[[109 103 129 121]
 [123 154 154 147]] gives 109, 147

[141 105 135 144 155 150 124] gives 141, 124

[129 151 127 134] gives 129, 134

[148 117 140 147 106] gives 148, 106

[144 139 150 111 147 143 144] gives 144, 144

[144 139 104 149 110] gives 144, 110

[[119 118 126 122 133 132 127]
 [121 135 119 127 116 127 133]
 [139 134 140 137 126 107 131]] gives 119, 131

[105 155 111 132 100] gives 105, 100

[[147 109 155 147 106 111]
 [109 109 152 109 127 149]
 [147 108 110 148 150 152]] gives 147, 152

[[151 133 145 105]
 [155 145 134 105]] gives 151, 105
---
[[128, 125, 139, 127, 115, 128], [128, 126, 118, 129, 123, 130], [129, 128, 106, 127, 135, 126]] gives 128
[[104, 104, 124, 116], [119, 128, 110, 121], [113, 111, 115, 122]] gives 116
[[126, 138, 131, 133, 125, 128, 110], [112, 123, 127, 126, 134, 153, 129], [111, 123, 134, 129, 140, 151, 126]] gives 110
[[124, 129, 131, 129, 132, 133], [136, 133, 129, 133, 126, 136], [110, 146, 142, 100, 145, 119]] gives 133
[[129, 127, 128, 132, 134], [103, 111, 122, 131, 135], [148, 149, 143, 134, 127]] gives 134
[[127, 130, 125, 136, 114, 128, 125], [116, 131, 137, 115, 138, 123, 135], [149, 126, 124, 127, 118, 131, 125]] gives 125
[[128, 137, 128, 121, 111, 137, 117], [124, 154, 108, 126, 129, 145, 105], [111, 139, 119, 142, 138, 138, 118]] gives 117
[[123, 108, 117, 131, 130, 147, 129], [124, 110, 111, 151, 120, 110, 130], [141, 140, 134, 147, 147, 105, 147]] gives 129
[[137, 120, 143, 119, 98], [122, 126, 134, 129, 136], [139, 140, 130, 128, 122]] gives 98
---
[124 122 132 122 107 132 120] ⇒ 122
[139 146 119 149 131 150 134] ⇒ 149
[123 119 111 122 106 144 109] ⇒ 122
[124 140 139 148 147 102 148] ⇒ 148
[138 127 138 136 120 129 155] ⇒ 136
[119 135 138 107 131 133 144] ⇒ 107
[152 131 141 122 133 112 114] ⇒ 122
[138 147 106 121 150 127 147] ⇒ 121
---
(101, 111, 112, 126, 103): 126, 101
(116, 142, 126, 103, 134, 114): 142, 103
(127, 136, 114, 99, 116, 122, 134): 136, 99
(144, 106, 148, 127, 116, 153): 153, 106
(141, 153, 100, 134, 145, 124): 153, 100
((148, 136, 127, 139), (112, 130, 100, 122)): 148, 100
(130, 155, 109, 118): 155, 109
---
[129 144 120 152] ==> 144
[109 150 110 143] ==> 150
[140 156 103 133] ==> 156
[124 135 155 124] ==> 135
[140 158 124 139] ==> 158
[117 103 139 141] ==> 103
[110 115 120 103] ==> 115
---
[153 129 119 131 128] yields 153
[102 126  99 140 112] yields 102
[142 152 122 128 130] yields 142
[139 107 125 136 126] yields 139
[111 102 139 149 131] yields 111
[107 132 132 128 103] yields 107
---
Q:
[[132 111 145 147 144]
 [122 155 124 123 117]
 [141  99 152 135 153]]
A: 144

Q:
[[119 108 141 148 133 138]
 [151 104 146 110 105 151]
 [130 130 102 155 153 138]]
A: 138

Q:
[[130 127 130 112 125]
 [122 127 128 126 138]
 [122 133 132 151 128]]
A: 125

Q:
[[134 122 133 103 137 104 122]
 [137 151 140 142 124 119 115]
 [132 127 117 132 119 143 128]]
A: 122

Q:
[[106 130 120 122 143 112 131]
 [109 139 132 129 147 106 110]
 [145 114 139 140 118 119 124]]
A: 131

Q:
[[134 125 115 131]
 [119 133 130 125]
 [115 115 157 140]]
A: 131

Q:
[[129 116 146 120 129 132 124]
 [129 118 138 137 129 113 124]
 [129 116 117 125 129 150 124]]
A: 124

Q:
[[156 114 123 117]
 [134 121 108 121]
 [131 120 114 121]]
A: 117

Q:
[[116 156 149 146 110 103 129]
 [141  99 103 101 146 146 128]
 [135 107 113 115 138 140 128]]
A: 129
---
[141 126 134 137 152 129 112] ans = 126
[135 127 105 133 137 116] ans = 127
[126 124 134 154 125] ans = 124
[129 125 127 104] ans = 125
[113 133 150 112 131 130 128] ans = 133
[123 135 150 135] ans = 135
---
[[130 127 126 132 117 124]
 [132 122 128 132 121 141]
 [125 120 127 128 151 121]] ==> 151

[[110 129 117 102]
 [125 139 115 103]
 [109 127 117 101]] ==> 117

[[129 130 126 129 136 120 146]
 [129 132 126 129 136 119 147]
 [129  98 129 129 128 146 121]] ==> 146

[[123 132 148 122 147 130 118]
 [128 154 128 130 130 132 133]
 [136 142 114 127 130 144 121]] ==> 144

[[135 107 134 126 137]
 [143 133 130 137 109]
 [103 143 117 153 138]] ==> 153

[[133 142 121 105 139 141 116]
 [128 135 129 117 132 131 121]
 [131 116 128 141 117 126 139]] ==> 126
---
Q:
[[136 151 116 152]
 [101 128 127 154]
 [110 106 122 127]]
A: 122

Q:
[[112 148 138 124]
 [143 112 120 122]
 [143 121 106 123]]
A: 106

Q:
[[131 129 111 128]
 [128 135 148 128]
 [128 127 103 127]]
A: 103

Q:
[[127 139 142 156]
 [126 133 151 148]
 [130 125 105 113]]
A: 105

Q:
[[130 151 140 134]
 [149 123 148 138]
 [139 147 130 142]]
A: 130

Q:
[[112 115 144 152]
 [145 137 124 119]
 [121 145 128 105]]
A: 128
